A single turn carries every row of the set below to another of its rows. Some are shown first; where does it send the rows asked next?
k_308: [10, 23, -39, -27, -7, 16, 16, 1, 7, -25, 27, -20]
k_887: [16, 32, -30, -39, -33, 9, 1, -30, 7, -25, -20, -2]
k_718: [-9, -12, 15, -21, -18, 34, -7, -9, 14, -18, 14, -6]
k_337: [3, -12, 14, -34, -28, 48, 0, -10, -3, -11, -6, -3]
k_776: [-1, 6, -2, -43, -25, 49, 12, 1, -21, 10, -4, -3]
k_624: [6, -9, -5, -23, -26, 43, -11, -13, 19, -12, -13, -18]
k_671: [2, 0, -14, -62, -3, 31, 3, -4, -34, 0, -7, -7]
k_164: [-1, 4, -41, -56, -12, 27, -1, -9, -17, 6, -11, -20]
k_950: [-4, 13, -22, -30, -28, 43, 3, -2, 2, 11, -13, -16]
k_657: [25, 13, -3, -50, 18, 21, 2, 0, -31, -14, -10, -10]
k_599: [-21, 27, -36, -28, -20, 8, 18, -3, 7, -5, 10, -9]
k_775: [14, -5, -42, -52, -18, 4, -3, -26, -2, -33, -5, -16]
k_389: [25, 24, -26, -42, -17, 4, 22, -13, -3, -19, 32, -17]
k_13: [21, 27, -13, -13, -26, 23, 8, -6, 15, -27, -31, -12]
k_224: [-26, 10, -18, -21, -7, -3, 7, 1, 12, -16, -19, -13]
k_202: [10, 33, -12, -47, -32, -3, 13, -26, -3, -12, -18, 1]
k_539: [-2, 44, 5, -36, 16, 1, 1, -6, -10, -8, -4, 2]
k_828: [13, 21, 14, -38, -7, 29, -5, -25, 5, -26, 31, 5]
k_647: [4, 27, 14, -36, 23, 7, 2, 0, -18, -13, -5, -3]
k_64: [8, -20, -4, -32, -2, -7, 7, -11, 3, -35, 6, -26]
k_532: [14, -4, -29, -59, -26, 3, 13, -28, -10, -21, 11, -15]
k_905: [28, 13, -29, -45, 15, 21, -2, -1, -18, -11, -17, -27]
k_247: [-6, -18, -24, -28, -4, 1, -3, -11, 10, -37, -12, -22]
k_508: [6, 28, -8, -25, 27, 2, -4, 0, -1, -11, -15, -18]
k_630: [8, 31, 3, -48, 1, 3, -15, -32, 0, -24, 17, 6]
k_476: [-13, 7, 4, -16, -10, -8, 20, 6, 1, -9, -20, -19]
k_959: [37, -5, -8, -25, -8, 15, 19, 7, -5, -29, 0, -33]
k_157: [19, 11, 11, -28, -7, 26, -8, -18, 13, -32, 33, -3]
k_565: [7, 5, -21, -48, -24, 43, 11, 2, -21, 10, 5, -8]
k_493: [0, -6, -10, -27, -9, 26, -13, -18, 24, -26, 26, -18]
k_626: [8, -6, -22, -57, 5, 21, 2, 2, -32, -3, -10, -16]
k_734: [-4, -12, 16, -34, -12, 39, -5, -14, 6, -21, 25, -5]
k_978: [24, 21, 0, -41, 17, 15, 0, 6, -26, -11, -23, -12]
k_977: [1, -4, -1, -37, -40, 45, -1, -14, 2, -3, -10, -2]
k_135: [32, 13, -25, -12, -1, 22, 13, 10, 7, -33, -4, -27]
k_71: [-1, 41, -4, -32, 4, -1, -14, -28, 11, -20, -11, -1]
k_842: [14, 35, -12, -32, -10, 19, -13, -31, 18, -25, 26, -6]
k_317: [20, 12, 12, -14, -28, 9, 14, -5, 11, -21, -27, -14]
k_920: [3, 33, 16, -46, 4, 6, -10, -26, -5, -22, 5, 12]
k_519: [-13, 29, -13, -30, -35, 5, 27, -11, 3, 3, 7, -6]

k_905 -> k_508
k_532 -> k_959
Now these:
k_828 -> k_734
k_887 -> k_308
k_157 -> k_718

A single turn carries every row of the set below to another of its rows. Some are shown first; where does it send the rows asked next?
k_691: [17, -27, 37, 2, -10, -7, -40, -47, -9, 7, -10, 32, 8, 7, -41, -12, -17, -14, -68, -12, 15, -3, -42, 9, -3, -15, -40, 13, -7, 30, -7, -15, -2, 47, -24, 14, -12, 5, -13, -4, 3, 7, 25, -18, 33, 4, 15, 2, 37, 31, -12]
k_62: [-16, -8, 35, 16, 13, -17, -33, -29, -14, -8, -33, 31, -7, 1, -11, -37, -5, 9, -49, 10, 27, -1, -42, 20, -12, -4, -28, -9, 0, 44, -4, -2, 9, 44, 0, 9, -41, -29, -11, 27, -27, 17, 2, -5, 29, -10, -4, -12, 28, -7, -20]
k_735: [15, 19, -6, 43, 13, -24, -19, -52, -12, -3, 4, 46, 4, 22, -10, 7, -15, -4, -26, -16, 44, 13, -2, -24, 1, -31, -3, 30, -2, 38, -10, -42, 3, 1, -3, 19, -24, -20, 11, -5, -5, 8, 26, 9, 19, -3, -14, 5, 47, 20, -22]
k_549: [12, -5, -5, 3, -12, -22, -26, -55, -18, 8, 30, 17, 14, 17, -6, -15, 2, 3, -5, -3, 21, 7, -4, 23, -28, -11, 0, 21, 19, 30, -25, -14, 29, 7, -9, 9, -8, -16, -12, 23, 23, -6, -32, 1, -12, 10, -33, 11, 33, 6, -8]
k_326: [8, 9, -23, 6, -15, -27, 7, -48, 8, 11, 35, 25, 27, 13, -19, -8, 9, 8, -15, 0, 13, 5, -20, 8, 1, -33, -23, 32, -4, 33, -24, -18, -18, 2, -11, 31, 10, -35, 15, 24, 9, 9, -13, 9, 13, 20, 2, 24, 31, 17, -26]
k_515: [-8, -4, 36, -8, 16, 5, -9, -50, -19, -38, 9, 18, -11, 6, -17, -23, 3, -9, -47, 2, 32, -23, -26, -4, 15, -10, -18, 6, 1, 36, 0, -3, -34, 38, -1, 25, -14, -16, -12, -13, 15, 22, 31, -19, 20, -7, 20, -22, 35, -20, -18]
k_205: [-4, -9, 16, -21, -1, 5, -53, -31, -30, -4, 9, 22, 9, 10, 0, -39, 1, 13, -19, 8, 3, -9, -39, 10, 1, 0, -26, -3, 12, 48, -8, 12, -13, 9, 1, 25, 19, -10, -7, 12, -8, 30, -30, -23, -12, -22, -22, -9, 43, -5, -8]
k_187: [14, -23, 25, -1, -32, -12, -31, -42, -16, 21, 12, 39, 8, 3, -48, -33, -9, -14, -43, 2, 17, 4, -37, 0, -15, -23, -48, 17, -3, 30, -9, -23, -9, 35, -9, 5, -18, -6, -19, -4, 11, -1, 3, -3, 10, 30, 25, 8, 32, 34, -16]
k_215: [-2, -10, 15, -26, -19, 3, -49, -28, -25, -11, 25, 23, 4, 22, -16, -30, 16, 16, -15, 9, 1, -4, -22, 12, -3, 4, -32, 1, 12, 32, -10, 17, -13, 16, 6, 15, 5, -25, -7, 12, -4, 36, -34, -13, -23, 2, -17, 16, 30, 5, -2]
k_556: [-2, -10, 12, -6, -10, 2, -32, -30, -10, 36, -10, 23, 18, 17, -19, -45, 10, 6, -39, 14, -19, -12, -48, 22, -9, -38, -15, 20, 2, 25, -13, -1, -1, 20, 1, 53, 11, -5, -1, 16, -12, 18, -20, -17, 12, -7, -11, 10, 38, -1, -12]
k_75: [3, -21, 6, -32, -17, 7, -27, -13, -34, 8, 18, 18, 4, 14, -23, -27, 10, 2, -45, -10, -2, 5, -44, 18, -7, -21, -33, 25, 13, 27, -10, 29, -43, 18, -12, 24, 21, -10, 0, 9, -9, 17, -11, -15, 5, -2, 9, 10, 27, -9, -12]
k_957: [9, -7, -9, 28, 5, 0, -22, -45, -30, -18, 5, 35, -18, -10, 8, 13, -5, -11, -32, -19, 53, 22, -1, 13, -18, 14, -3, 20, 9, 42, -28, -17, 1, 9, -13, 4, -23, -33, -7, -11, 3, -12, 16, 21, 24, -11, -14, 11, 36, 23, -23]
k_195: [19, 14, -21, 26, -9, -26, 3, -47, 11, 8, 36, 40, 20, 20, -14, -7, -4, 3, -10, -4, 35, 14, -5, -3, 1, -34, -19, 36, -7, 33, -33, -29, -9, -5, -7, 31, -1, -27, 16, 13, 10, 3, -2, 11, 9, 14, -9, 18, 37, 14, -24]
k_99: [17, 1, 17, 27, 15, -12, -17, -41, -2, -12, -7, 13, -12, 11, -21, 20, -16, -5, -75, -28, 32, 16, -25, 13, 8, -4, -8, 26, -12, 20, -22, -18, 2, 32, -19, 20, -11, -16, 9, -17, -3, 5, 41, 2, 46, -12, 11, 3, 45, 3, -16]
k_538: [6, 1, 20, 49, 25, -24, -40, -41, -23, 1, -20, 39, -8, 21, -9, -3, -20, 3, -48, -18, 41, 13, -18, -10, -7, -20, -11, 16, 0, 43, -4, -25, 7, 32, 1, 17, -40, -16, 1, 5, -23, 9, 29, 4, 31, -2, -20, -17, 47, 5, -16]
k_610: [4, 16, -3, 5, -2, -7, -18, -20, -11, -27, 34, 28, -2, 31, -21, 8, 16, 18, -26, -6, 32, 21, 13, 11, -8, -2, -18, 31, 4, 17, -40, -8, -1, 4, -2, 12, -12, -53, 13, -8, 1, 8, -8, 22, 9, 24, -8, 35, 24, -3, -2]
k_97: [5, 2, 15, -3, 10, 8, -43, -29, -25, 5, -1, 1, -7, 10, 8, -34, -18, 8, -26, 13, 15, -11, -45, 17, 10, -10, -9, -5, 4, 50, -17, 7, -6, 12, 2, 36, 17, -7, 6, 19, 4, 27, -19, -6, -10, -42, -16, -19, 39, -11, -20]
k_636: [2, -13, -4, -24, -18, -8, -10, -26, -10, 9, 26, 21, 26, 12, -27, -28, 17, 3, -27, 0, -2, 1, -41, 19, -8, -26, -37, 25, -1, 28, -18, 19, -41, 19, -12, 30, 16, -18, 12, 28, -2, 20, -22, -5, 2, 8, 15, 19, 18, -3, -23]
k_753: [-2, 2, -6, -10, -15, -1, -33, -19, -17, -20, 41, 32, 6, 29, -15, -5, 18, 16, -20, 1, 23, 11, 0, 6, -9, 3, -26, 20, 9, 16, -30, 1, -14, 8, 7, 11, -10, -56, 6, 0, -1, 17, -28, 3, -5, 29, -11, 37, 26, -2, -5]
k_678: [0, -2, 7, 31, 21, 13, -12, -42, -27, -31, -10, 32, -19, -2, 3, 4, -2, -6, -49, -16, 54, 8, -13, 4, -3, 15, -9, 15, 5, 39, -9, -9, -29, 29, 0, 20, -25, -37, -20, -19, 2, 3, 34, 11, 27, -19, 4, -6, 47, 12, -22]
k_761: [-2, -5, 4, 28, 17, 17, -9, -39, -24, -31, -15, 35, -23, -6, 4, 7, -11, -15, -45, -15, 45, -1, -25, 6, -9, 2, -12, 13, 5, 38, -10, -9, -32, 30, -8, 17, -20, -32, -18, -20, 1, 8, 38, 8, 35, -12, 7, -6, 45, 3, -20]
k_801: [-1, 4, 47, -19, 7, -15, -14, -38, -15, -34, 32, 10, 0, 23, -36, -30, -7, -2, -30, 5, 37, -25, -21, -12, 16, -14, -19, 1, -1, 27, -9, -6, -20, 31, -6, 6, -4, -16, 0, 2, 30, 16, 2, -5, -1, 4, 17, -10, 28, -30, -12]
k_134: [-15, 6, 33, 7, -2, -18, -18, -36, -7, -3, -20, 18, -11, -4, -21, -42, -2, 11, -27, 34, 22, -1, -42, 30, -11, 3, -17, -15, -3, 36, -22, -3, 19, 37, -2, 16, -20, -46, -11, 29, -1, 7, -20, 13, 20, 4, 1, 4, 16, 4, -24]
k_694: [16, -2, 20, 23, 10, -5, -21, -41, 0, -8, -16, 20, -17, 7, -16, 22, -27, -7, -67, -25, 24, 2, -28, 12, 2, -11, -5, 23, -12, 15, -20, -18, 9, 37, -22, 18, -16, -7, 10, -17, 0, 8, 40, -5, 50, -8, 9, 9, 48, -1, -13]
k_374: [11, 16, 0, 23, 9, -17, -13, -29, -9, -19, 7, 22, -18, 22, -14, 23, -3, 7, -52, -19, 35, 17, -2, 10, 2, -12, 6, 32, -3, 11, -40, -17, 6, 10, -16, 19, -23, -45, 13, -12, -9, 4, 26, 17, 40, 2, -2, 25, 32, -14, -12]
k_543: [19, -20, 10, -23, -10, 16, -48, -8, -48, 10, 13, 15, -10, 26, -25, -20, -5, -8, -52, -13, 16, 9, -40, 7, -5, -20, -31, 29, 15, 24, -15, 23, -37, 21, -9, 16, 8, -1, -2, -10, 3, 20, -1, -9, -8, -8, 12, -3, 33, -17, -6]
k_523: [1, 0, 16, 38, 22, -17, -43, -36, -29, -12, -22, 43, -11, 14, -4, 0, -29, 5, -42, -14, 38, 5, -24, -12, -11, -23, -17, 12, -3, 43, -2, -26, 3, 30, -3, 11, -41, -18, 4, 5, -21, 13, 29, 4, 30, -6, -14, -14, 54, -1, -16]
k_2: [19, 3, -13, 11, -7, -17, -22, -58, -22, -1, 24, 28, 4, 11, 2, -7, -3, 6, -8, -1, 40, 25, 1, 22, -25, 6, 2, 26, 17, 35, -36, -15, 26, 5, -12, 3, -15, -29, -12, 7, 21, -9, -14, 13, -2, 7, -31, 13, 35, 16, -9]
k_728: [0, -1, 3, 9, -13, 11, -36, -10, -15, 44, -20, 27, 3, 13, -22, -36, 3, 3, -49, 12, -11, -1, -58, 19, -9, -35, -25, 26, -4, 37, -20, -1, -11, 21, 7, 53, -3, -14, 6, 3, -19, 18, -9, 5, 16, -11, 7, 13, 39, 12, -20]
k_115: [6, -12, 10, -11, -18, -12, -29, -46, -10, 29, 20, 16, 26, 18, -19, -47, 8, 4, -22, 11, -11, -15, -36, 26, -21, -27, -1, 18, 9, 31, -24, -4, 12, 19, -1, 38, 4, -5, -16, 24, 6, 14, -30, -14, -4, 1, -17, 5, 38, -5, -10]

k_205 -> k_75
k_2 -> k_610
Now these:
k_515 -> k_691
k_761 -> k_694
k_374 -> k_735
k_636 -> k_115
k_538 -> k_678
k_97 -> k_543
k_549 -> k_753
k_801 -> k_187

